128 stands for zero in the data rows.
Every row has a hidden score from 0 to 20. What is each row's score? 10 is about the middle. The score is a weighted sum of the row's numbers plus the product of two more (or one squared), each taken from its middle value.
[167 181 179 155 175 142 120 103 112 107 127 128 115 120 127 119 109 149  98 124 142 102 103 112] 10
[181 156 170 142 144 119 143 134 151 144 124 141 158 152 121 138 144 127 154 136 156 184 188 201] 17
[161 183 162 133 153  90 116  81 106 106  96 110 125 109 105  88 131 113 106 113 132 114 105 108] 6
[179 163 149 143 144 110 144 155 126 136 134 119 173 185 183 170 196 212 188 161 163 150 125 163] 15
[145 131 156 151 179 167 132 123 117  81  97 118 115 120 115 103 113  96  87 129 138 115 106 117] 9
[ 97  83  85  90  83  79  80  87 110 138 178 161 217 210 235 203 154 140 130 111 108 148 117 121] 11
[110 119 107 101 100 111 103  98 108 139 129 162 173 147 158 144 138 123 162  85  80 130 137 108] 10
[134 136  97 134 154 108 169 177 128 138 131 126 105 123 128 122 119 118 100 110 128 114 136  95] 11
[128 145 170 155 216 210 186 200 124 130 124 133 103 106  92 100 101  98  90 104  95  75 130 110] 15
[183 170 194 105  88  86  91  79  61  80  81  66 102 109  73 107  89  98 102 106 104  96 113  80] 11
[146 135 163 172 172 171 184 178 145 136 124  99 139 147 122 164 112 123 113 125 126 112 112 123] 11
[127 122 122 135 127 134 136 146 134 154 153 161 129 114 113  95 146 126 156 121 147 165 147 138] 12
[133 119 106 113 100 118 119 144 105 130 138 163 139 146 157 162 111 124 126 116 122 120 125 131] 11
[156 164 116 148 147 147 145 135 130 145 146 119 158 130 111 137 109 130 138 148 135 167 156 178] 9
[ 95  77  94  49  84 128  89 137 114 116 150 157 169 113 150 133 120 124  98 103 138 180 181 177] 10
[112  97 141 125 105 105 116 108 138 136 139 126 105 142 136 144 160 157 172 176 160 120 147 156] 12
[115 117 134 123 108 121 105 100 138 111 130 138 137 157 165 189 220 174 135 135 117  90 122 101] 8
[137 103 110 140 133 116 134 121 100  88 141 111 121  90 117 124  94 139 154 191 163 146 128 138] 9
[130 120  90 124 119 134 141 159 168 177 190  97  92  98 101 101  98 149 125  79  79  91  87 122] 7
[161 139 146 139 161 151 156 161 162 182 168 148 125 146  90 108 106 135  93 144  95 140 118  95] 12
[119 111  83 103 100 104 113 156 152 179 202 177 168 186 171 180 128 128 117  93 134 144 128 149] 10
[101 115 139 157 161 149 103 111 108 101 100  70 103  78 112  79  70 108  94 119  86  87  79 101] 7
[106 151 148 129 173 113 110 140 145  88  85  87 104  97  83 116 116 119 102 113 112 107 119 133] 13
[143 115 127 131 127 128 135 119 118 129 105 146 105 106 139  92 163 159 147 171 202 174 211 202] 19
[ 94  90 120 109 120 106 156 152 103 119 126 115 138 147 123 146 138 166 167 152 137 125 128 130] 10
[109  98  97 109  82  94 103 109  87 122 140 149 160 143 144 170 214 178 189 195 172 168 198 181] 11
[109 128  98 133 153 139 159 138 185 146 167 126 132  91 108  93 115 109 136  81  98 119 130 108] 6
[ 91 110  91 128 131 131 149 181 178 127 111 118  89 108  95  56  95  78  94  77  89  85  98  86] 12
[ 84 102 117 160 164 128 118 108  99 104 110 114  92  99 104 116 109 110 100 103  71 106 114  80] 12
[138 120 109 108 152  97  97  98 116 106 144 139 205 235 225 207 188 152 143 106 101 106 104 117] 8
[ 74 114 113 124 115  97 108 136 154 122 166 166 155 120 125 123 112  78  95 112 114 132 156 117] 11
[131 127 148 110 146 141 122 105 132 108 131 140 155 164 154 136 184 140 171 187 166 160 141 139] 13
[137 152 148 130 118  55  94  58  63  64  48  59  96 103 101 116 113 101 111 112 143 137  88 119] 3
[142 136 115 157 114 122 108  97 108 111 111 164 215 172 129 156 125 108  68 102  77  88  67 109] 5
[148 144 168 186 167 180 154 134 116 100 121  84  94  47 106 106  72 109 125 134 136  92 106 113] 6
[ 92 126  93  89 108 116 157 168 161 144 127 114 125 122 119  83 104 114 159 126 113 108  96 106] 6
[121 146 171 123 138 172 188 221 177 156 161 148 111 115 130 118 145 124 126 125 122 101 112 106] 14
[161 154 131 115  92 130 108 121  86  94  99  79  49  97  62 119 113 105 123 152 100 128 113  97] 9
[154 121 122 143 134 105 128 120 153 134 129 149 126 130 135 136 151 130 125 119 163 157 171 190] 12
[179 126 197 183 188 166 146 154 106 117 111  82 109  93 123 132 149 115 126  95 113 112 124 144] 15
[106  95 114 116 115  72  86  78  98  95 112 128 177 151 185 194 186 144 162 113 117  89 123 119] 7
[146 143 112  97 142 119 155 158 133 109 137 119 108 120 159 168 192 147 136 164 180 160 146 157] 8
[134 150 158 184 192 167 162 217 185 115 139 117 119 130 108 107 140 113 132 122 119 135 124 110] 9
[150 173 172 164 210 172 138 152 137 106  94  84 118  96  97 102  98  93 101 134  95 130  83 132] 7
[101 116  95 114  74 124 126 133 146 164 161 193 152 190 171 141 115 133 128 106 117  94  94  89] 9
[135 135 157 163 170  94 115 106  81 103  90  85  98  63  96  78 117  91  82 127 137 105 114 111] 7
[119 100 106 107 123 164 130 171 161 109 101 105 121 125 110  99 128 132 158 101 110 108  81  96] 6
[143 128 105 134 146 131 112 140 114 128 106 135 185 164 161 139 142 109  94 135 110 124  93 132] 6
[145 142 136 137 143 123 133 122 116 126 124 161 124 150 146 129 181 168 156 166 192 165 165 149] 11
[115 123 146 139 139 122 156 194 175 171  89  83 104 123 104 127 125  87 124 111  95 102 111 118] 10
[120  97  71  95  91 119  81 109  93 109 138 123 105 106 135 138 140 131 167 157 187 162 188 177] 8
[ 83  87 108  87  84 106  92  97 112 110 117 141 135 153 135 153 183 169 147 125 153 161 173 108] 8
[121 131 115 115 130 118 139 119 140 145 142 145 123 141 125 140 152 104 127 150 154 177 191 159] 11
[199 208 176 140 136 148 129 115 104 126  92 113  81 108 123 111 135 132  98 151  97 105 115 122] 11
[142 108  95 126 126 119 113 102 118 139 137 147 166 114 151 151 168 171 193 181 174 199 197 169] 10
[109  82 115 122 116 105 132 112 137 158 211 152 188 150 118  67 107  93  99 123 115 114 127  82] 12
[123  92 124 109 117 147 161 151 145 143 149 116 125 114 109 111 120  98  81  73 126 101 123 112] 8
[139 121 144 140 109 148 175 139 105 110 105 114 132 120 113 106 124 139 141 151 164 149 159 135] 9
[173 140 137 132 110 117 103 139 127 169 187 179 124 174 142 153 120  78  74 121  83  98  93 100] 13
[144 142 132 125 129 110 136 144 129 115 120 149 156 160 150 140 159 112 111 110 145 103 102 139] 8
[126 111 116 127 119 135 128 101 127 130 146 107 158 177 147 168 126 158 103 110 118 114 122 134] 7
[192 255 197 213 203 207 132 125 144 121 132 116  98 100 119 124 136 112 149 135 118 125  94 111] 10
[100 135 102  93  97 112  85 113 132 161 118 123 164 135 103 144 161 139 157 121 141 133 118 127] 9
[143 163 173 144 130  89  84  94 110  62  95  79  87 106 111  93  95 128  67  95  83 122  78  98] 6
[175 192 166 195 166 139 124 102 124 103 117  96 153 106 128 109 116 107 121  92 119 127 117 130] 6
[123  68  85 101  87 111 129  97 119 131 154 171 173 187 161 126 106  71  80 104  73  71  79  91] 8
[149 141 161 203 181 205 132 162 129  87 129  59 106 105 142 114 115 125 124  99 125  96  83 109] 4
[ 96 100 112 122 130 146 160 186 161 179 135 154 138 108 109 116 107  88 113 129 113  98 100 122] 10
[ 92 103 106 141 140 147 162 160 138 137 142 114 110 122  88 123 109  97 136 140 105  87 151  96] 8
[ 97 124 119  81  80  70  95  71  91 101 111 117 165 144 139 146 147 143 180 204 202 248 212 225] 13
[140 150 133 158 151 173 153 146 117 135 143 154 138 127 149 123 151 148  95 121 103 147 110 107] 8
[ 96 100 110 102 128 120  73  84  71 110 137 131 144 152 129 152 130 153 146 153 175 201 204 200] 10
[159 158 146 146 152 148 173 188 182 147 168 178 134 127 142 113 111 131 157 111 150 145 147 151] 14
[102  80  66 140  83 102 166 170 161 145 139 134 126  73  85  87 109 100 126 105 124 106  91 112] 5
[ 96 113  80 109 133 150 156 181 163 171 139 156 154 153 121 138 117 116 133 128 109 115 116  97] 8
[141 142 146 137 166 159 160 155 144 153 113 112 108 124  98  92 100 109 112 120 150 121 127 130] 7
[134 138 164 163 152 129 176 134 142 151 140  99 115  95 152 131  90  94  89 114 113 106 120 158] 9
[157 160 154 148 145 152 137 154 141 108 127  97 113  92 141 131 156 116 137 116 128 109 121  90] 7
[138 143 135 117 121 141 122  89 137 179 199 180 183 161 150 139 132 101 125 106 129  96 128 104] 14
[122 107 122 136 128 134 123 143 161 157 190 170 157 171 132 171 121 128 119 118 130 101 116 123] 10
[117  99 103 116 113 120 156 151 147 182 162 170 168 150 132  76 136  92  84  93 105  61  97 103] 7
[130  82  89  79  68  75  68 122 120 163 198 229 189 203 158 142 114 108 118 109  72  98 133 102] 15
[124 108 119 134 131 134 125 131  94  96 100 135 123 120 103 125 164 127 164 172 156 126 125 114] 8
[177 191 174 174 144 118 128  88  72 108  65  84  86 102 102 103 117 119 125  95 117 103 127  88] 5
[112 127  97  71  84 109 115  96  87  86 101 104 118 126 110 106 107 176 134 172 179 165 173 138] 10
[130 118 124 109 112  89 112  92  87 137  86 118 153 121 150 155 145 140 186 189 192 191 187 186] 10
[167 186 205 156 150 124 104 111 126 104  82  59  77  77 116  90 105  97 119  98 117  75  67 112] 6
[143  95 111 107  74  67 107 101 108 126 134 145 126 162 139 153 179 152 209 212 205 210 186 205] 18
[163 159 163 149 150 118 140 108 110  99  76  99  94  62 105  74 113 126 109 111 111 136 100  93] 8
[128 158 146 164 115 157 194 167 161 125 119  78  72 130  95  88 106 121  87 100  88 107  86 110] 9
[102  98 132 117 118  82 119 130 128 106 121  93  90 135 138 126 156 148 183 146 147 140 137 132] 11
[130 133 179 163 187 189 158 152 106 116  76  97 115  99 108 111  92  99 114  98  73 116 107 117] 10
[121 105 107  69 103 110  96  82 128 104 117 106 137 145 190 162 182 185 183 157 133 116 136 107] 7
[143 174 100  86  97  96  66 104  89 121 123 153 146 193 188 209 153 172 145 133 129 106 130 124] 11
[150 149 103 132 136 139 145 131  98 137 141 147 131 124 108  88  85  94 121 145 124 158 131 150] 10
[161 132 112 157 130 112 163 121 154 195 176 157 153 101 121  89 106 106  92 109 124  99 128  92] 7
[103 104  98 104  79 113 138  98 148 123 123 136 110  94 111 142  87 146 110 107 150 158 149 166] 11
[124 103 119 111 114 108 130 102 136 141 140 142 151 126 125 129 134 154 144 142 182 164 212 192] 11
[141 109 121  91 106 135 126 158 167 185 184 186 159 140 153 109 173 116 125  82 131 106 105 102] 15
[117  90  90  90  89  88  71  78 132 124 152 172 190 186 190 196 173 160 143 122 113  94  96 122] 8
[122 156 167 166 148 138 121  98  90 108 108 109  93  95 110 125 129 105 126 123 123 101 108 148] 8
[166 143 156 132 144 123 118 113 117 131 110 116 144 129 153 109 168 139 186 159 175 170 132 125] 15
[125 108 126 132 101 127 121 122 164 147 160 197 160 119 140 109 106 112 115  81 130  93 122 151] 14
[136  96 137 142 134 192 136 148 131 112 113 127  99  82  88  49  94  83 116 116 114 111 139 100] 9
[112 117 128 126 140 120 122  97 120 126 145 146 156 146 163 147 126 120 110 112 123 133 102  92] 8
[157 150 162 164 130 134 108 142 128 123 144 164 152 157 172 171 163 167 122 144 140 131 126 131] 10
[104 127 155 155 141 172 102 105 105 118 107  77  95 119 126  81  99 103  96 112 124  89 119 103] 3
[114  85  72  81  64 104  78  95 134 202 160 208 154 182 149 174 138  99  94 111  97 135 124  70] 10
[143 171 169 184 163 137 107 123  98 118 123  89 112 104  57  88 107 109 109 134 109  88 117 135] 6
[ 57  54  64  68  87  98 100  89 134 109 132 113 109 113 102  93 100 132 145 135 157 150 160 147] 9
[109  87  75  71 100  90  92 110 146 162 193 182 166 167 135 110 117  95 115 122  87  79 118 123] 12
[116 137 132 107 126 135 109 140 137 110  92 114 122 137  90 107 121 123 116 101 113 119 117 146] 8
[133 166 158 139 171 141 161 165 162 161 112 111 128 114 163 122 117 142 108 131 119 102 126 148] 14
[ 90  99 110  88  93  76  88  91  77 100  95 146 178 169 188 155 152 145 118 134 121 119 148 135] 14
[106 109 119 100 116  79 101  84 104 132 136 120 153 139 154 130 147 152 149 167 197 191 170 185] 8
[170 174 164 131 130 130 145 121  75  80  84  98 119  85 113 109 123 118 125 127 140 105 101 139] 7
[151 130 148 152 138 137 138 145 143 140 178 187 187 181 164 145 143 115 105 123 123 124  99 130] 13
[119  92 106 103 110 101 152 165 153 184 179 182 165 106 137 102  88  96  87  79  93 111 102 127] 11
[193 188 187 174 184 160 160 140 132 121 113 105  97 113 128 133 120 117 111  87 132 129 144 126] 9
[129 137 117 132 153 130 141 170 117  97 120 117  92 104 128 126 139 151 143 116  94 108 142 114] 16
[136 117 121 116 109 114 102 150 111 144 157 187 196 187 205 185 187 132 144 113 119 149  83 126] 19
[110 116 108  97  82 131 170 161 177 166 144 134 131 109 124 101 105 119 111  96 115 139 124 130] 9
[127 135 139 138 122 140 156 173 195 170 156 158 141 110 112  87 135  92 122 113 100 120 100  95] 13
[ 88  85 103 101 120 131 132 100 116 113 101  61  97 101  74 128 139 137 162 131 120 139 131  78] 10
[115 110  92  85  79  80  85  67  52 108 116  94 106 136 189 149 176 198 217 191 196 175 155 152] 7
[144 135 159 196 144 175 154 159 127 109 117 130 113  79  80 114 133 148  96 104 119 118  96 110] 7
